Families of rows that turns and mirrors carry onto each other, the same ones carrying the whole set onto itself: the rest of each named row's family, in list order
4 families of 8 rows
Q783: [ -9  -7 -17  25  -7 -19   4 -19 -11  -3   2  -5  23 -17   0 -10   8  -1]
Q312: [ -3 -26 -14  24   4 -10   1 -21 -13 -10  -6 -13  17   6  -4  -9  10 -18]
Q396: [ -5 -13  -5  35  12  -1 -22 -23 -25   2  12  24   4   5  -4   5  20 -26]
Q204: [-21 -15  -6  26   4 -19   1 -30   1  -9   6   2  29  -7  -7 -28   9  -7]
Q304: [  0  18   6  15  10   2 -31 -24  -7  -1  17  26  19  -1  13 -15   4 -26]
Q498: [ -9   4 -18   4  -8 -11 -24 -17 -10   5   2 -15  30  -1 -17 -15   2  -6]
Q352: [  8  15  15   8   9   6 -20 -19  -5   1  10  33  16   3   9  -9   3 -23]
Q226: [-11   1   0   6  24  -5 -36 -33 -12  16  15  23  28   6 -13   6  -6 -11]
Q843: [  1   2   6  26  19  -4 -10 -36 -11   6   9  27  14  19  -9  -2  11 -39]
Q885: [  5 -24   1   5   1  -3   4 -10  -1 -11 -10  -1  22  11 -11  -2  -2  -8]
Q464: [  2  -6  -7   4  -8  -8   4 -12 -15   8 -11  -8  17   4 -21  -5  11 -10]
Q912: [ -3  11   6  15  17  -2 -31 -34   1   4  17  29  28  19 -10  -5  -2 -29]
Q357: [-11   0 -16  17  -9 -18 -10 -17  -3  -5   7  -3  33 -17  -1 -12  -1   6]
Q21: [  5 -13  11  16   9   6 -16 -12 -15   3   6  36   7  10 -10  13  10 -17]
Q713: [  8   9  12  18  11   3  -9 -22 -14   3   7  29   8   3  11  -8  14 -31]
Q737: [-12 -16 -19  20   3 -12 -24 -24  -5 -14   6 -16  30   3  -2 -16  -1 -12]
Q346: [ -3  -6  10   3  24  -2 -17 -27 -14  19   5  30  19   9 -17  13  -2 -12]
Q440: [ -6   8  -1  28  19  -6 -27 -40  -8   5  17  22  22  17  -6  -8   7 -37]
Q563: [-14 -20   2  21   4 -16  15 -25   2  -8  -1   9  24  -4 -10 -22  11  -6]
Q154: [-12 -16   8  10   1 -12   8 -20  11  -9   0  14  31  -3 -13 -21   1   1]
Q747: [  0  13   2  25  12   0 -21 -28 -16   1  13  22  11  -1  15 -14  14 -34]
Q989: [-20 -11  -1  14   2 -16  -7 -26  10 -11   8   8  37  -6 -10 -27  -1   1]
Q393: [-12  -3  -9  28  10  -2 -46 -24 -16  -1  23  22  18   2  -2  -1   7 -19]
Q324: [  4   5  14  14  17   0 -14 -30  -2   5   9  34  21  21 -13   0   2 -31]
Q65: [-15  -3  -8  21  27  -9 -30 -40 -23  18  14  15  21   4  -9   4   6 -20]
Q695: [ -7  -3 -20  15  -6 -13  -8 -20 -20   7  -3 -18  19   0 -15 -13  15 -14]
Q891: [ -1  -9  -6  15  -8 -14  14 -12  -7  -2  -5   4  22 -13  -4  -4   5   2]
Q185: [ -6 -10   1  18  27  -6 -11 -34 -25  20   5  22  12   7 -13  11  11 -22]
Q757: [  0   1  -6  -7 -10  -6 -12  -9  -5   6  -5  -5  27   3 -22  -8  -1  -1]
Q718: [ -3 -14  -5   1   0  -5 -21 -13   7 -14   1  -4  35   7  -9  -9 -12  -1]
Q696: [ -3  -3   6  10   8   5 -41 -14  -5  -1  17  35  21   7  -9   7  -2  -9]
Q536: [ -3  -3  -5   7 -10 -13   0 -10   1  -4   0   5  31 -13  -5  -6  -5  10]

The rest of the family of Q21: Q312, Q396, Q885, Q737, Q393, Q718, Q696
The rest of the family of Q226: Q498, Q464, Q346, Q65, Q695, Q185, Q757
The rest of the family of Q440: Q783, Q843, Q912, Q357, Q324, Q891, Q536

